Named turns come first, each shown by rows before and after it. Which turns, in which order, take the first row of each pair that follows to the second? Write the first one first, as in the answered first pair.
K (before |-> after):
[-18   2 -10  -8  -5   6   4  -7  13  -5   3   1  -3  25  -9   5  -9 -27
  -2 -11 -17  -9   4 -10  -5   4  11  -1   0   4   9 -12   3] |-> [ -4   4  -5   2  -8 -16  10  -4  -7   3   0   4   1  12 -15   4  -6 -26
  -1   0   1 -22 -13  17  -1  18   7  19   7   1   7  11  -4]
[ 12 -10  14  -9   2   8   4   1   1 -13   7   0   3  -5  11 -11  -1  -2
   3  10  -6   8  16  -4   2  -2  -4  -6 -14  -1  -6  -2 -10] |-> [  1  -5   5  -9   2   9  10 -13  -6 -11  -3  -2  -1  -3   5  -9  -1  -6
  11  -7  -5   8  16   1  -4  -5   4  -4  -6   9   2  -5 -22]
[  0  16 -12   3  -6   3  11   8  -9 -15  -1   3 -11   8 -12   9  30   0
   5  -1  18  -6   7  12  -2  -8  12  -1  18  12   6  11   3] |-> [ 11  10  -5   7   0   6   9  24   0 -18  10   5  -7   4  -5   7  29   3
  -3  15  16  -7   5   5   6  -9   1  -5  10   3  -3  14  15]
[ 29  11  19   8   5  -1   4  14   1  14   6   6 -22   0  -7  -3  -1 -12
 -17   9  -5 -10  -7   4  14  -3 -19   3 -19  -8  -2  30  12] |-> [  4   9   8  -4   6  21   1  -1  18   8  -3   1 -25  17  -7  -2 -10 -15
  -9 -18 -27   4   9 -23   5 -13  -5 -16 -21   3   7   2  13]
G (before |-> after):
[-12  -2   8 -20 -10   8   6   8   4  -4  -4  10 -13   7   3  11  -8   0
 -25 -15  -6  -1   3   4 -20   9  -7  -5   9  10 -26  -4   1] |-> [-10   2   8 -19  -6  10   6  10  -4  -8  -6  10 -11  -1  11  11   1   5
 -23 -14   4   3   6  11 -23  11  -6  -6   8   2 -25  -2  -3]
[-21  12   1   0   6   6  19 -19  -2 -13 -11   3  -4   3  -7   6  -8 -15
   6 -16   1  -9 -12   5 -13  -6  12  11  16  10  10   8 -12] |-> [ -9  14   5   3   8   0  22 -11 -12 -15  -7   3  -4 -11   1   8  -1 -12
   6  -3  16 -11 -11  15 -13  -1   4  15  14  -1   4  18 -16]
[ 11  -8   7   8  -6  -9  -4  13   5   6  10   1  -1  -2  -3   3  -5  -2
 -10  16  -4  -9 -11   1   9   4 -12   1  -4  -1 -14  13  10] |-> [-11  -5  -6  -2  -4   9  -6  -1  16   1   2  -1  -5  14  -6   3  -9  -4
  -4  -8 -17   4   2 -17   1  -4   2 -10   0  11  -3  -9   7]
[  6   3  11  -7   6   5   1  -1 -14 -12  -3   1  -6   0  10   5  15   7
   3  -3   1  11  11  -3   7 -16  -3 -10  -3  -1 -13 -14  -3] |-> [ 19  -3  17   0  -3  -9   0   7 -12  -2   4   2  -3  -4  -3   5   8   6
  -6   7  -1  -2  -2   3  15 -10 -16  -2  -5   2 -21   0   7]
T (before |-> after):
[  1   7   0  -2   4   1   7  -1 -10 -12   2  -1   0  -3   6  -3  10  -5
   4  10  15  -2   9   4  -5   3   2   0   2  -2  13  -3  -6] |-> [ -1   8   3  -4   0  -1   7  -4 -13 -12  -3   0  -3  -1   4   2  11  -4
   6   6   8  -1  11   3  -8   0   2  -3   3   1   7  -5 -11]
[ 20  11  22  15 -12 -31   9   6 -41   2  -9   4   2 -26  12   5  11  -5
   2  19  15  -7   1  39   6   9  -8  16   3 -11 -12  31 -17] |-> [ 15   4  10  17  15 -14   8  18 -26 -11   6   4  12 -22  23  -3   8 -10
   3  28  41  -4  12  27  10  14  -1  18   8 -25  16  22  -5]
[-18   0  -6 -14  -2   8  -1 -16  -4  15  -1   3 -10   6   0  -1  -7  -3
  14 -15  -5   5   8   8 -22   1  16 -18  12  12   7 -11  -2] |-> [-11   0  -1  -8 -13  -6   0 -14 -11  24  -5   1 -12   0 -11   1 -10   0
  11 -12 -13  -5  -5  21 -19   3  11 -10  14  16  -3   2  -3]
M (before |-> after):
[  4  -6   4   0  14  13  -4   8   8  -8   8   1   5  -2  16  -2   5   6
  -2  16  13   6   7 -11   1   3 -11  -3  -6 -10   5 -10   3] |-> [  4  -9   5   3  15   9  -1  10   8  -6   8   1   7  -2  13  -2   0   4
  -5  15  14   2   4 -10   4   2  -9   1  -6  -9   4  -9   6]
[  0  -2   5  -6  -6  -5  -6   4  14   4   1  -1   1   1   4  -3  -1   1
  -3   3 -20   7   5  -6   6  -2  -5  -9  -6   6  -9  -3   9] |-> [  3  -6   4  -1  -5  -7  -7   8  14   5   8  -1   4   0  -3  -3  -4   2
  -3   6 -14   6   1  -3   7   1  -3  -3  -7   6  -7   3  12]
[  5  -8  24  -6   6  17   2   0  -5 -18   2   9   6  -9  18 -18   1   5
  28   7  -1   3   4  15   1   0  19 -10 -13 -22   3 -13  -2] |-> [ 10  -9  26  -2   6  11   3   7  -4 -15   7   8   9 -11  12 -17  -1   5
  27  12  -3  -1   0  17   5   3  12  -7 -16 -24  -2  -9   3]
[ -4  14   0 -12  11   4  10  -2  11  -5 -12  10   4 -10   4   4   0   5
  -8  15  16  17   7  11  -8  -1   0   9  -1   0  -3   2  -1] |-> [ -1  14   1 -12  13   2  12   0  11  -6 -12  11   2  -9   5   6   2   6
  -9  16  15  16   5  12  -8  -2  -1   9  -2  -1  -3   3   0]

Between the rows of a pair lie 2 to 3 turns.
[ -9  18  -3  10  -8   4  -8   2  22   1   7   5   3   4 -11  21   0   3
  -5 -18 -26  -1   7 -17 -14 -22  -4 -27 -12  11  -8 -20 -13] |-> [-16  19 -20  19  -1 -10  -4  -7  10   7   1   5   6   4 -28  17 -10  -8
   1 -24   2 -13  -4   8 -16 -10   8  -4   8  14  18  -8 -18]
K T G
[-10  -6  -1   5  18  29  -1  12  16 -12  11  -1 -14  -3  19   4  11  11
   6  -1   1   1  16 -21   2 -15  -3   0  -4  -2  11  -5  12] |-> [-18   7  -4   6   1   7   4 -16 -11  -1 -13   0 -23  -4   2   6  12   6
  19 -20   4  -7   4  12  -9 -13   5  18  10  14   9   7 -14]
K T
[ -5   6  -3 -10  -9  -4   1  -5 -16   0  -5   6 -13   7  15   0   0   1
  13  -2   3  20  13  -8  -8   3   6 -15   2  -2  -9  -7 -12] |-> [  0   1   1  -4 -20 -20   2  -5 -15  14  -5   8 -13   8   0   2  -8  -1
   8   2  -9   9  -2  -1  -5   5  -2  -8   0   8 -19   7  -8]
T G
[  1 -10 -12   6  13  -1   2  15   9 -24  11  13  13   4  14 -13  12  -1
   1  19  29 -23  16  12   5  17   3   4  -4 -16  16  -5  11] |-> [-17 -12 -23   5   3   2  -3   2  31 -12   7   6   8  22 -12 -11  -7 -11
   2  -3  -1 -23  13  -1  -1   9  12  -1   4   6  24 -13  15]
G K
[  3 -13 -10  -2   8   1   3  16  14   9   2 -12  20   0  -4  -5 -14 -11
 -10   4  16  11   0 -14  -2 -11  -8   5   0 -20  17  14  26] |-> [ -2  -8 -15  -3   4  -8   5   4  -4  12  -6 -11  14  -5 -12  -5 -11 -16
  -2  -6  25   7  -5   3  -6  -6  -3  17   9 -11  22  21  12]
K K
[ -6  -1  -6   6  -2 -13  -6   4  10  16   8  -8   3   5 -28  -5 -24  -4
  -2   1  -5  -6  -4   0   6  -2   6   9   8  -5   3   0   5] |-> [  4   1  -2   5  14 -10  -3  15  -2   2  13  -2   6  -7  -3  -6  -7   1
   1  14  25  -5   0   9   8   4   0  10   7 -22   7   3   0]
T G G
[ 12  13  26 -12 -18 -17   7  -7 -29  11 -19  -7 -12  -8  -3  10   6   7
   4  -1 -11  -7  -6  16  -9   5 -12 -10 -17   5 -37  25 -25] |-> [  3 -14  -9   9  11   2  -3  16  30   6  18  -7  11  11 -29   2 -32 -17
 -17  12   7 -24 -11  -9   6  12  -2   7   0  -2  22  15  27]
T T G
[ -3  -9  -2  11   2  -3   5  12  20  15  17  -8  12  -1 -24   2 -10 -17
  -6  -4 -15  -6  -2  -6  15 -12  -7   4   8   5   3   0  33] |-> [ -5  -5 -10  13   2 -14  10   3   2  18   8  -7  13  -3 -30   0  -9 -21
   1  -9   4 -11  -6  15  11  -5  -1  16  19   7  10  10  21]
K T K
[  1 -21 -26  -2  13   4   6   3  16 -18   7  -6 -10   1   1 -19   8  -8
   4  -1  22   2   1  17   1  25  -5  20  17 -22   6  16  -5] |-> [ -3 -15  -7 -19 -12   7   6 -15  11 -14 -11  -9 -23   8   1 -12  15   3
   9 -21 -24  18  10   2  -6   6  -7  -7   3  -7 -30   3 -16]
K T T
[  0   7  -5  -3  -9   7   1  -9 -13  11  12   3 -20 -10   5  11   0  23
 -11   5 -13  20   1 -14   5   5 -11 -12 -13   8 -18   0   4] |-> [ 11   6 -10   6  -1  -5   1  -2 -18  17  17   6 -15 -16  -1   7  -2  18
 -17  16   8   9 -11   1   9  17 -12   5  -5   3  -6  14   5]
K K T
[  0  -6   1  -1   2   6   3  -2  13  -4   7  -6  -2  10   9  10   3   2
  -1  -2 -11   5   6 -22   6  -4  -2 -12  -9   4 -15  -8   3] |-> [ -7   4  -3  -3   4   0   6 -16  -7  -8  -6  -4  -6   6  10   6  12   0
   9 -11   4   9   9  -7  -2   0   7  -4  -2   2 -11  -7 -14]
G K
[  9  -2  20  -5  -2   1   0   7 -12 -18  -4  -1 -15  -2  26   1  11   7
   2  16   6   8   7   9   1   7  -2 -16 -13 -10 -14 -14  -6] |-> [  3  -4  18  -4 -20  -4  -4  -5  -3  -6 -10  -4 -21   8   4   5   1   6
  -1  -2 -24   8   3   4   0   1  -1 -20 -10   8 -22 -17  -5]
M K T
[-16   7 -26  -4  18  -8  13  -7  -8  20 -15 -10   4  23  -8 -17   1  -5
   2  -2  27  -3  -2  18   1   7   7   7  15  -7  27 -16  -8] |-> [  7  -6  -6   3  22  -1   8  22  13  18   9 -10  14  17   7 -20   2   1
 -14  30  20  -4  -2   3  15   6 -15  -3  -3 -27  10 -14  18]
G K
[ -6  15  -1 -15  -7  14   1 -14  -1  -6  -6   2  -5   4  10   4   8   4
   8 -14  -3  13   9  -1 -12  -7  12 -12  -1   0   3 -10 -10] |-> [  9  13  -4  -6   4   5   5  -1 -12  -6   1   3   1  -6  17   0  12   2
   2   6  26   3   3  14  -6   5   9   4   4 -14  10   9  -5]
K T T
[ 16   6   2  -5  11  11   8  19  -1  -6  10   6   4 -15  24  -9  16   2
  -5   7  24   2  17  -1   7   0  -1  -4 -11 -23  -8 -11   5] |-> [ 12  13  15 -11  -9   1  13   5 -15   4  -4   5  -6 -17  20  -2  22   9
  -1  -6  -2   4  11   4   2  -6  -6 -11 -15  -9 -33  -8  -9]
T T
[-15  14 -11  -5   4  10  12  -3  -2  -3   6  13  -3  -2  12  -1   3  -1
  16   2  19   3   4   8  -2   0   4   7   5  -8   8  -7 -12] |-> [-10   8 -12  -1   5   9  10   8   7   0  14  13   4  -3  10  -2  -1  -6
   8  11  22   0   1   6   4   5   0  10   3 -10   9  -2  -1]
G T
[  7  -7 -11  13   1   0   1  19  26   5  11  -3   0  -2  -6  -3 -26  -2
 -22  22   7  -3  -7   5  13  -1   0  12  -9  -9  -9   8  19] |-> [ -7  11 -14   5 -13 -14   9 -12  -7  10 -17  -1 -14  -5 -13   0 -17  -5
  -4  -5  10  -1  -8  30  -3  -2  13  20   1   7 -14  13 -15]
G T K
[  0   8  -6   1  -1 -22  -2  -5 -12  13  -8   5  -6   0 -12   3   7  -4
   3  -1  11 -12 -11  14  -5  12   2  14  13   4   2  15  -7] |-> [ -8   4 -16   3   1 -17  -5 -10   0  13  -2   3  -5   9 -17   3  -2 -10
   2  -8   8 -10  -7   5  -5   9   8  11  17   9  13   8  -2]
G T
[-17 -13   8  -6  -9  17 -11 -24  29 -11  -2  -6  -6  13 -28  13 -18 -13
  19 -24 -24   1   4  -5  -6 -15  10 -23   0   7  -7 -16 -18] |-> [  4 -17   2  14   8 -10  -8  -4   6  -9  12  -1   5  -9 -28   8 -16 -18
  11   9  31 -23 -16  36   1   9   5  15  14 -14  14  19 -14]
K T
[  4   5  -1  10 -18 -18   6   7 -16   2 -12   3  -1  -8  -1   3  -1  -4
 -10   5   5 -10 -11  25   1   3   3  15   7  -6  -1  21  -5] |-> [-15   1 -25  11  -7   1   5   4  13  -2  -6  -1   4  10 -13  -1 -17 -12
  -8  -6  -1  -6  -2   3   1   1  17  13  14   1  25   2   5]
G T T
[ 10   2  19   4 -17 -17   0  -1  -8   9  -5   0   1  -7  -7   3   0   7
  -6   1 -18   0  -9  14   3  -2  -8   0  -6   9 -22  14  -1] |-> [ -6  -1  -6  11  -5 -12   0  -8   0  10  -3   0   4   3 -20  -1 -15  -8
  -5  -8   1  -8 -10  18  -1   3   6  15  12  12  14  11   3]
T G K
[  9   0  22  -8 -19 -16   5  -7 -21  12 -11  11  -7  -9  -1   0   4  -2
   1   4 -15   1  -6  14  -8  -3 -13   1  -1   1 -29  12  -8] |-> [  3  -6  23 -13 -15   6   0  -4   0   5  -5   9  -4   2   6   0   3   3
  -4   2 -30  12   8 -15  -9 -12 -14 -16  -9   2 -27  -9   0]
K G
[  5   5  15  -3  -8  -7  10  11 -20  -1 -12  -4  -8 -13   2   8  20   3
 -18  21  15  -7  -2  16  13   0   7  -5 -14  -2 -20   6 -17] |-> [-16 -12  -8   1  -5   9   4   8  22   2  -2 -11  -3  14 -28   6 -11 -12
 -24   5  -6  -8  -3 -11  17  -5  15  -4  -7  14   5 -12   7]
G T K
[ 8  9 17 -2  7 -5  3  7 -3  0  5  8  6 -8 17 -8 13 11  8 20 18 -7  6 11
  9  6 -8  3 -9  0 -5  3 -4] |-> [ -3  11  20  -8  -7   2   3  -6   5   3  -5   5  -1   1   9  -3  11  13
  10  -2 -13   3  11  -2   5  -5  -8 -11 -14  16 -18  -7  -6]
K T
[  7  -4  -5   7  16  -5  -4   7  -1   0   3   7  -1  -8  12   8   8   3
  -3   9  23 -11  -9  -5   7   3  -7   6 -22 -18  -1  -3  -6] |-> [  2  -1   4   4  -7 -15  -4  -8  -4  11 -12   4  -8   0  -5  12   4   4
  -3  -7 -11  -9 -15  -6   2  -7  -5  -2 -22  -1 -21  -3 -13]
K T T
[ 14   3  15  -1  -7 -17   6  -3 -19   3  -3   0  -3 -21   4   2   4   3
   7   2  17   4   2  19  -6   7 -12   1  -4  -9  -8   8 -17] |-> [ -9   4   3 -12  -4   3   3 -19  -7  -3  -9  -3  -5  -4   3   2   1   1
  13 -21  -2  15  14  -2 -15  -4   1 -12  -2   3   1 -19 -17]
K K
[  2  -7   5  -6 -12   0  -4   5   8   3  -5  -6 -10   5  13  12   0  16
 -13  15 -19  18   3  -8  18  -3 -22  -9   2   8 -29   0  -2] |-> [ -4   7  -1  -7 -12 -11   1 -11 -20   5 -22  -3 -16  -3   8  10   7  14
   0   5   1  17   2  16   8   2  -9   2  13   7 -20   6 -21]
G K G
[  6  10  19   8 -13 -23   5   7   2  15   2   6  -6   2 -14   3  -6   1
   6   4 -14  -8 -10  11   0   0  -1   7 -13  -3 -22  13  -3] |-> [  0  16  13   7 -12 -24   7  -1  -5  13  -3   6  -9   3 -16   3  -5  -1
  15  -4  -5  -7  -9  18  -4   2   5  12  -7  -4 -17  12 -12]
G K
[ -7   9 -16 -21  30  -1   7  11  -2 -18   6   3  -3 -10  22  11   0  16
 -12  15  29  13   7   7  16   3  11  -3   2 -12  34 -12  18] |-> [-10  20   3 -32  -9 -16   8 -12 -23  -4 -22   4 -22  -7  10  22   5  25
  -5  -5 -13  21   0  18   5 -11   3 -16  -4  12 -12  -9  -6]
T T
[ -8  20 -10   3   0  -9   8  -9   4  21  -2  -2   0   8 -19  -2  -2   3
   1  12  -4  10   1  13  -9  -7 -14  21 -13   5  15  13   1] |-> [-12  22  -8  -6   7   9   6  -7  15  14   2  -5   3  13 -10  -5   0   5
  -2  11 -10  20  12  -3  -9 -14 -13   8 -20   1  19  -4   6]
K G
[ -9  -2 -29   6  -5  -8 -11 -22  25   2 -15   8  16  15 -25 -11 -22  -3
   5  -4  -5  -8  -1  18 -15  -8   7  18  39  13  41  -6  17] |-> [ 31   5  11   3  -1 -19  -4   2 -12  -8  -8  15  19 -23  22 -14  17  17
   3  38  22  -7   0  36  -8   1 -18  10  18 -17   5  17   7]
G T K
[ -5   0  -6  -1  -6  11  18 -30 -18   8 -17  -7   5  -8 -14 -16   0   9
  12  -2   3   0   0  10  -8 -10   8  14   1  11   1  -5 -19] |-> [ 18 -11   7   3   6  23  13  -1   3  -1   8  -5  16 -12   6 -19   0  17
  -3  33   5  -2   2  -8   8 -12 -11   2 -13  -9  -9  -6   4]
G K T
